B = [[-1, -23, -39, 5, -24, 1, -28, -29, 22, -41, -13], [20, -3, 17, 0, -23, -1, 6, -6, 2, -11, 9], [5, -7, -15, 3, -18, -2, -10, -8, 5, -18, -7], [-9, 8, -12, 6, 8, -1, -1, 21, -19, 21, -19], [-21, 16, -25, 3, 22, 0, 2, 18, -10, 11, -17], [22, -9, 18, 4, -24, 2, 6, -4, 0, -4, 6], [-10, -14, -36, 3, 2, 2, -22, -21, 19, -19, -10], [2, 5, 2, 1, 6, 0, 4, 0, -1, 6, 0]]
Find the entry just left of -3.
Answer: 20
The entry just left of the smallest entry -> 22
Find the entry just right of -3.
Answer: 17
Find the entry just left of -39.
Answer: -23
Find the entry just left of -8.
Answer: -10

Questions about the array below. Rows and columns are numbered from 1.
1) Report the entry in row 1 and column 2.
2) Report the entry in the bottom-left corner.
3) Report the bottom entry of the column that holds the largest entry.
4) Report the entry directly below the smallest entry.
5) Report the entry directly below -12.
6) Report the entry at row 1, column 3.
7) Report the entry in the top-left corner.
[[ -4 -13   6   4 -22 -21  15 -16 -24  -6   3  -4  -8  -6]
 [ -5   4  -4  11  14 -25 -12   2   1  20  -8   8  36  17]
 [  7   3   5 -13 -13 -19  -8   1  -3   9   0  21  15  16]
 [ 24   9  -7 -40   8   3  -9  -5  -5  -1   3   7  23   5]
 [  2  -9   4 -28   4  -5   0  -9  -1 -11   6   9  22  -7]
 [ -8   7  -3   0 -19 -32 -18 -16  -4   8  -2  28   1  21]]
1) -13
2) -8
3) 1
4) -28
5) -8
6) 6
7) -4

[[  2   2   0  -4  -1   0   0  -2  -4   3 -11  -2   6]
 [ -8  -6   1   9   4   2  -2  -2  12  -3  -8  -6  -9]
 [ -3  -6   0   2   9  -5  -4  -4  -4  11  -8  -3  -4]
 [  0  -2  -5   6   2  -2   7   9  17   5  -7   5 -13]
 [ -1 -18  -4   3 -10   0  -4  -8   6 -12 -14  -7  -8]
 [  4   2  -3  -4  -8   4   7   8  15  -6  -9   7  -3]
 [ -3  31  18  -9   6  18   5   6  -6  -1  -2   4  17]
 [  9  -2  13 -16 -12  -1  -3 -15 -21 -15  11   9  23]
 [  0  -2  -6  11   4  -7   6   6  10   8  13   3 -11]
 [ -9   2   5   6  18   0  -6 -14 -34  16  24  -9   6]
 [ -1  -7  -3   3   0  -5   2   2  16  -1  -5   9 -12]
 [ -9 -14  -7  17   3  -1  -8 -14  -9   3  -3 -24  -9]
 [  1 -15 -11  10  -8  -7  -1  -5   3  -2   0  -6 -11]]
Read off the entry in the top-right corner.
Answer: 6
The 1st entry on the main diagonal is 2
Read off the third entry in reading order.
Answer: 0
Read off the largest entry in the last row.
Answer: 10
The 4th entry in reading order is -4
The entry directly below the largest entry -> -2
Read off the smallest entry in the last column.
Answer: -13
The second entry on the main diagonal is -6
Read off the largest entry in the first column.
Answer: 9
Read off the bottom-right entry.
Answer: -11
The second smallest entry: -24
The entry directly below -18 is 2
Read off the fifth-last entry, reading row by row.
Answer: 3
The entry just left of the centre entry is 18
The entry in the bottom-left corner is 1
The 3rd-last entry, reading row by row: 0
Read off the third smallest entry.
Answer: -21
The entry directly below -16 is 11
Read off the entry directly below the smallest entry.
Answer: 16
Read off the entry just right of the smallest entry.
Answer: 16
The entry just right of the centre entry: 6
Read off the 2nd largest entry.
Answer: 24
The entry just left of the smallest entry -> -14
The entry directly below the centre entry: -3
The entry just right of the largest entry: 18
Read off the third entry on the main diagonal.
Answer: 0
Read off the 3rd largest entry.
Answer: 23
The maximum -> 31
The second entry in reading order is 2
The smallest entry in the last row -> -15
